128 stands for zero in the data rows.
Here is a table of points, one per row:
[144, 157, 106, 85, 140, 92, 161, 122, 121, 115, 71, 113, 148, 147, 130, 133, 112, 164, 115,
 131, 115, 122, 112, 120, 167, 117, 123, 139, 117, 140, 120, 124, 147, 130, 92, 142, 116, 138]
[95, 130, 116, 158, 118, 189, 119, 136, 164, 149, 90, 76, 118, 143, 125, 134, 141, 152, 100,
 125, 115, 136, 102, 108, 155, 163, 121, 157, 126, 146, 136, 136, 169, 100, 155, 122, 131, 103]
[124, 113, 156, 161, 107, 109, 89, 184, 105, 117, 131, 142, 131, 112, 145, 123, 141, 94, 104,
 106, 118, 116, 176, 123, 127, 85, 98, 131, 110, 133, 114, 140, 155, 89, 87, 142, 93, 147]
[151, 143, 133, 140, 136, 60, 149, 137, 143, 146, 108, 133, 129, 125, 118, 148, 137, 164, 140,
 94, 98, 96, 138, 115, 113, 112, 117, 137, 131, 159, 170, 108, 107, 144, 157, 175, 121, 89]
[162, 167, 123, 173, 126, 136, 151, 128, 111, 70, 165, 91, 118, 154, 136, 105, 106, 118, 116,
 131, 163, 160, 103, 127, 104, 127, 145, 123, 121, 123, 147, 103, 102, 119, 143, 160, 81, 139]
[130, 102, 106, 165, 170, 117, 115, 145, 148, 146, 145, 112, 141, 125, 133, 84, 96, 123, 159,
 159, 130, 147, 141, 111, 116, 131, 136, 105, 87, 163, 144, 87, 154, 132, 84, 133, 163, 122]
[135, 116, 136, 141, 161, 130, 118, 80, 127, 127, 147, 147, 114, 103, 126, 108, 134, 104, 100,
 89, 176, 54, 136, 128, 135, 181, 128, 126, 138, 135, 111, 122, 153, 153, 143, 140, 159, 137]
[153, 139, 133, 124, 128, 143, 106, 125, 152, 139, 147, 154, 157, 138, 106, 174, 186, 81, 124,
 153, 156, 138, 106, 109, 132, 137, 159, 96, 108, 152, 123, 155, 131, 147, 107, 131, 133, 92]
[110, 123, 145, 99, 150, 148, 127, 134, 115, 163, 144, 105, 125, 155, 127, 163, 137, 138, 118,
 154, 122, 113, 145, 141, 83, 84, 121, 97, 183, 102, 122, 103, 148, 114, 99, 144, 109, 119]
[158, 120, 104, 113, 191, 142, 108, 130, 117, 142, 166, 160, 111, 190, 141, 119, 142, 103, 134,
 98, 110, 148, 108, 113, 137, 118, 95, 133, 112, 108, 111, 117, 90, 107, 124, 115, 137, 107]
[139, 129, 169, 125, 99, 113, 132, 123, 128, 147, 101, 119, 166, 177, 108, 110, 136, 101, 130,
 152, 93, 101, 144, 142, 131, 118, 173, 144, 112, 95, 137, 129, 154, 156, 170, 104, 120, 138]
[121, 151, 80, 86, 128, 131, 94, 111, 150, 135, 128, 83, 98, 111, 129, 149, 161, 116, 140,
 119, 141, 137, 153, 151, 139, 77, 134, 197, 118, 144, 114, 137, 118, 142, 153, 153, 153, 148]
[106, 166, 159, 82, 162, 135, 136, 158, 106, 156, 122, 109, 118, 88, 137, 106, 136, 130, 127,
 133, 141, 93, 115, 128, 117, 151, 151, 96, 122, 157, 104, 102, 97, 134, 164, 108, 120, 123]
[87, 171, 128, 122, 157, 130, 123, 137, 157, 141, 117, 170, 143, 157, 157, 133, 65, 103, 135,
 102, 149, 141, 144, 151, 117, 114, 147, 145, 174, 105, 143, 173, 130, 136, 106, 110, 121, 124]
[173, 113, 120, 115, 112, 151, 157, 168, 152, 130, 95, 130, 135, 131, 136, 134, 124, 84, 138,
 121, 152, 140, 95, 109, 70, 124, 106, 106, 161, 149, 140, 119, 135, 116, 128, 109, 160, 168]
[132, 125, 115, 97, 102, 121, 111, 138, 135, 136, 156, 149, 124, 116, 138, 88, 123, 135, 101,
 185, 102, 124, 140, 116, 162, 171, 134, 146, 195, 143, 122, 121, 119, 137, 135, 143, 110, 132]
[85, 154, 78, 154, 114, 106, 132, 122, 115, 146, 113, 134, 60, 134, 90, 138, 118, 123, 123,
 157, 139, 126, 108, 116, 143, 125, 106, 113, 128, 149, 140, 142, 148, 155, 159, 118, 114, 142]
[99, 104, 144, 103, 117, 94, 144, 144, 148, 95, 108, 98, 135, 145, 78, 99, 103, 114, 140,
 127, 156, 148, 144, 156, 147, 149, 106, 130, 125, 123, 124, 124, 87, 154, 131, 140, 107, 112]
[132, 156, 132, 150, 115, 116, 114, 81, 163, 101, 116, 90, 108, 125, 178, 109, 171, 142, 116,
 127, 82, 144, 121, 155, 113, 130, 126, 89, 109, 93, 140, 121, 97, 168, 86, 94, 125, 155]
[131, 148, 78, 133, 116, 125, 149, 87, 115, 144, 112, 123, 168, 121, 105, 136, 113, 116, 119,
 124, 141, 100, 161, 111, 147, 118, 127, 91, 150, 107, 127, 134, 94, 71, 107, 124, 147, 129]
[108, 122, 93, 140, 121, 130, 163, 151, 101, 117, 168, 140, 178, 105, 121, 117, 178, 117, 113,
 119, 120, 129, 119, 149, 114, 140, 106, 134, 117, 142, 134, 120, 113, 156, 111, 87, 102, 108]
[148, 111, 143, 139, 104, 141, 157, 143, 136, 123, 172, 137, 115, 112, 157, 151, 111, 133, 100,
 161, 159, 138, 184, 125, 147, 116, 121, 117, 102, 86, 143, 141, 126, 145, 150, 114, 158, 102]
[106, 119, 133, 119, 102, 127, 120, 125, 98, 96, 135, 117, 124, 163, 143, 149, 89, 118, 123,
 120, 95, 112, 108, 147, 116, 145, 145, 162, 117, 167, 138, 141, 95, 137, 134, 168, 178, 122]
[117, 126, 157, 126, 112, 166, 140, 106, 149, 111, 117, 179, 119, 111, 106, 143, 96, 129, 107,
 81, 100, 170, 164, 129, 147, 122, 134, 129, 121, 145, 125, 56, 143, 108, 112, 102, 97, 155]
[145, 106, 161, 126, 153, 71, 100, 102, 82, 92, 100, 121, 140, 93, 104, 152, 122, 148, 78,
 140, 112, 189, 107, 165, 120, 130, 128, 140, 148, 136, 119, 152, 148, 109, 139, 88, 160, 99]
[110, 148, 160, 105, 107, 106, 122, 103, 168, 127, 160, 156, 139, 100, 131, 110, 105, 132, 137,
 165, 129, 88, 62, 116, 148, 88, 110, 134, 124, 108, 121, 111, 133, 83, 142, 133, 138, 120]
[172, 150, 128, 142, 97, 159, 123, 131, 114, 131, 103, 151, 120, 83, 134, 116, 111, 123, 174,
 140, 120, 138, 139, 159, 119, 142, 79, 127, 138, 85, 91, 116, 156, 130, 127, 154, 114, 93]
[128, 122, 128, 91, 133, 122, 138, 140, 111, 155, 168, 112, 140, 118, 147, 129, 149, 103, 154,
 79, 110, 155, 121, 140, 143, 136, 114, 88, 108, 120, 185, 149, 157, 96, 132, 135, 96, 144]
[118, 88, 125, 130, 126, 121, 98, 145, 102, 110, 74, 162, 105, 119, 162, 153, 158, 146, 153,
 155, 159, 112, 115, 132, 149, 152, 173, 152, 131, 75, 151, 96, 113, 110, 117, 122, 123, 128]
[92, 104, 112, 141, 135, 135, 130, 115, 168, 106, 124, 148, 143, 130, 124, 145, 158, 164, 135,
 132, 121, 146, 155, 113, 73, 173, 99, 160, 98, 130, 100, 160, 130, 113, 166, 166, 139, 154]
[99, 116, 175, 168, 139, 152, 149, 111, 76, 126, 118, 136, 137, 118, 107, 130, 157, 151, 169,
 119, 140, 145, 134, 68, 162, 126, 123, 163, 146, 120, 116, 161, 124, 182, 117, 147, 167, 156]
[148, 140, 135, 114, 83, 143, 98, 128, 122, 113, 146, 115, 109, 148, 109, 104, 109, 186, 149,
 101, 183, 112, 128, 110, 114, 122, 154, 109, 131, 135, 139, 137, 136, 108, 101, 86, 135, 116]
[140, 91, 113, 136, 143, 155, 134, 158, 133, 175, 127, 140, 118, 114, 87, 113, 128, 174, 120,
 126, 84, 116, 102, 159, 125, 110, 173, 132, 114, 121, 115, 180, 118, 146, 143, 169, 121, 159]
[157, 82, 126, 148, 147, 138, 145, 105, 120, 124, 157, 99, 118, 138, 179, 146, 100, 122, 161,
 127, 119, 116, 121, 112, 118, 120, 140, 105, 129, 158, 85, 136, 124, 125, 130, 75, 105, 131]
Along one direction, these points spread out more than along any other. Take the direction at right angles to it along which they spread out most. Go by this last direction. Where along it does each point below lie, from 0 to 99? The average is 50, and the first point in the table lies past the average. One standard deviation of the points above along it is 16.
[124, 113, 156, 161, 107, 109, 89, 184, 105, 117, 131, 142, 131, 112, 145, 123, 141, 94, 104,
 106, 118, 116, 176, 123, 127, 85, 98, 131, 110, 133, 114, 140, 155, 89, 87, 142, 93, 147] 54
[121, 151, 80, 86, 128, 131, 94, 111, 150, 135, 128, 83, 98, 111, 129, 149, 161, 116, 140,
 119, 141, 137, 153, 151, 139, 77, 134, 197, 118, 144, 114, 137, 118, 142, 153, 153, 153, 148] 45
[92, 104, 112, 141, 135, 135, 130, 115, 168, 106, 124, 148, 143, 130, 124, 145, 158, 164, 135,
 132, 121, 146, 155, 113, 73, 173, 99, 160, 98, 130, 100, 160, 130, 113, 166, 166, 139, 154] 23
[110, 123, 145, 99, 150, 148, 127, 134, 115, 163, 144, 105, 125, 155, 127, 163, 137, 138, 118,
 154, 122, 113, 145, 141, 83, 84, 121, 97, 183, 102, 122, 103, 148, 114, 99, 144, 109, 119] 61
[106, 166, 159, 82, 162, 135, 136, 158, 106, 156, 122, 109, 118, 88, 137, 106, 136, 130, 127,
 133, 141, 93, 115, 128, 117, 151, 151, 96, 122, 157, 104, 102, 97, 134, 164, 108, 120, 123] 52
[148, 140, 135, 114, 83, 143, 98, 128, 122, 113, 146, 115, 109, 148, 109, 104, 109, 186, 149,
 101, 183, 112, 128, 110, 114, 122, 154, 109, 131, 135, 139, 137, 136, 108, 101, 86, 135, 116] 56
[151, 143, 133, 140, 136, 60, 149, 137, 143, 146, 108, 133, 129, 125, 118, 148, 137, 164, 140,
 94, 98, 96, 138, 115, 113, 112, 117, 137, 131, 159, 170, 108, 107, 144, 157, 175, 121, 89] 59
[140, 91, 113, 136, 143, 155, 134, 158, 133, 175, 127, 140, 118, 114, 87, 113, 128, 174, 120,
 126, 84, 116, 102, 159, 125, 110, 173, 132, 114, 121, 115, 180, 118, 146, 143, 169, 121, 159] 38
[162, 167, 123, 173, 126, 136, 151, 128, 111, 70, 165, 91, 118, 154, 136, 105, 106, 118, 116,
 131, 163, 160, 103, 127, 104, 127, 145, 123, 121, 123, 147, 103, 102, 119, 143, 160, 81, 139] 46
[135, 116, 136, 141, 161, 130, 118, 80, 127, 127, 147, 147, 114, 103, 126, 108, 134, 104, 100,
 89, 176, 54, 136, 128, 135, 181, 128, 126, 138, 135, 111, 122, 153, 153, 143, 140, 159, 137] 30
[157, 82, 126, 148, 147, 138, 145, 105, 120, 124, 157, 99, 118, 138, 179, 146, 100, 122, 161,
 127, 119, 116, 121, 112, 118, 120, 140, 105, 129, 158, 85, 136, 124, 125, 130, 75, 105, 131] 29
